The rows below come in pairs that one turn or mirror swaps. Which row does each named row swap with?
The rows were stretched afterwards, more along some directions than others.
zakuv: [  9  15   3 -40  17   2 -10  14  -1  15   0 -11 -17  10   1   9 -11]
Riro: [  4  33 -33 -27  33 -28  26   4   7 -29   0  29  -9 -47  11 -19  22]
dode: [  1  14  -1 -39  24 -21   7 -13  29 -21 -12  -7   7 -16   9   6   7]
dugu: [ 47   4  11 -34   1  -5   2   6  29   1  -8   4   9   4  -1  10 -32]
kisa: [ 11   6 -10 -22 -14  12   9 -15  22 -26   6 -31   0  17  -9  -9  -8]
nover: [-10   1  20 -25  -6  -6  -7   2  -8  -7 -22 -24 -22  -3  25   4  -9]
zotu: [-34  21  12  -1  11 -14  36   4   0   9 -17  -6 -19 -48   5  11   1]
vumu: [ -9  38  30 -54  19  -9   3  23  -6   7  11  21 -11 -35  11  14  -3]
baz: [ 36  13 -20 -44   7  -2  10 -22  36 -17  -6 -17   7  13  -5  -2 -24]
vumak: [  0  25 -11 -44   4 -11   4 -13  26  -3  -4 -33  10   1  22   4 -13]
vof: [ 17  20 -25 -27  22 -19   0  -2   6 -10  19  38  16 -22  -6 -21   8]
kogug: [  8  17 -21 -12  18 -10  -8   9  -7   4  32  23  18   2  -3 -11   2]
timin: [  3  41  18 -48   2 -10   2  -3  -6 -28  34  31  15  14 -14 -29  24]
zuv: [ -2  17  -7  -9 -17  -2   5  17 -18   1   6  -3   9   6  32   4 -11]
fedep: [-40  20  23 -26  10 -26   3   0 -20 -11  -3  14 -28 -48   7  -8  14]
tuto: [ -7  12 -14 -32  31 -29  18 -20  28 -23 -10   9  -4 -40   4  -5  15]
kiv: [  5  -4  21  10  -1 -25  33   5  -3  26 -14   9 -32 -38  -4  29 -23]
tus: [ -4   8 -48   3  12  -1  21   4  -4  21   3 -36  -8  11  16  15 -13]
lagad: [  0  32 -13   8   4 -16  18   7 -20 -14  21   4  20  -6   4  -7   9]
Nimak: [ -6   5 -12 -40   3   0   6   8   5  16  -6 -24  -5 -14  17  31 -20]
tuke: [ 19  17 -30 -35  29 -21   1  -6  10 -15  14  40  11 -26  -2 -28  10]
fav: [  0  20  -3  -3   1  -7  -4  24 -26  19  34  -1  16  20  -3  14 -15]
Bazi: [-19  11  13 -21  21  -7   4  -5 -46 -10  29  18 -36 -30 -27 -11  -3]
setum: [-23   3   3  -8  -4  -2  23   7 -15  26 -14 -27 -49 -27   5  18 -25]
zumes: [ 22   7 -18 -24  -8  10  13 -13  34 -18   3 -32  -4  13  -6  -4 -12]
gavo: [  9   3  23 -52  15 -11   1 -15  11 -16  -8  17 -25 -48  -5 -13 -18]
mima: [-10  17  10  -5 -10   0   1  29 -32  31  16 -23  -5  18   9  28 -28]
vela: [  7  23  12 -42  11 -23  22   2   6   2   9  -7 -27 -46 -18  20 -18]
Novu: [-12  -3 -12 -11  -5   2   3 -22   9 -22   6 -26 -17   0  -8 -15   2]
Rek: [ 48   7   8 -34  -3  -1   0  11  26   3  -2   2  13  12   1  10 -30]
nitiz: [ -1   6  -3 -10  19 -33  -8  16 -25  28 -13  29 -12 -27  22   2  -9]
ludo: [-38  14   8 -17   0 -13   2 -16 -13 -23   8  -7 -26 -26  -5 -17  17]
rumug: [  9  22 -18 -32   2   8   4  31  10  23   2  -7 -18  -7  17   3 -10]
nabon: [  0  12 -16 -39  15 -10  -4  -6  -3 -16 -11  22 -25 -37  18 -32  12]
savit: [-25  42 -17 -38   8  -2  13  21 -18  13  19 -13 -19  -7   3 -12  15]
Burod: [ 21   5  31 -26 -10 -27  11  -8  32 -18 -16  25  32  -5   2   1 -15]
penu: [-10   9 -45  -5  20 -46  37  19  12   3 -15   2   4 -37  26   2   9]
beko: [-12  38   8 -28   2  17  -1  12 -10  13  28 -15 -35   0 -18  10   0]
Lenef: [  1   8 -14 -36  13 -12  -2 -12   0 -17 -13  22 -24 -38  13 -34  11]
sep: [ 19  -3 -24 -36  -9 -20   0 -24  35 -24  -9  -8  28  16  -5  -9   2]
depes: [-25   9 -10 -16  34 -19   4  -5 -37   3  -9   7 -70 -67   5  -9   5]
tunur: [ 22  19  -3  -3 -11 -11  23   6 -15   8  29  -6 -16   4 -18  18 -23]
migaz: [-19   1 -59  13  23 -20  18   1 -21  23 -11 -21 -24 -18  23   3  -2]
mup: [ -1  18  17 -44  -6  12 -10  11 -17  12  15   1   3  25  19   3  -2]

Swapped with Burod: zuv
Swapped with zakuv: depes
Swapped with fav: ludo
Swapped with zotu: Nimak

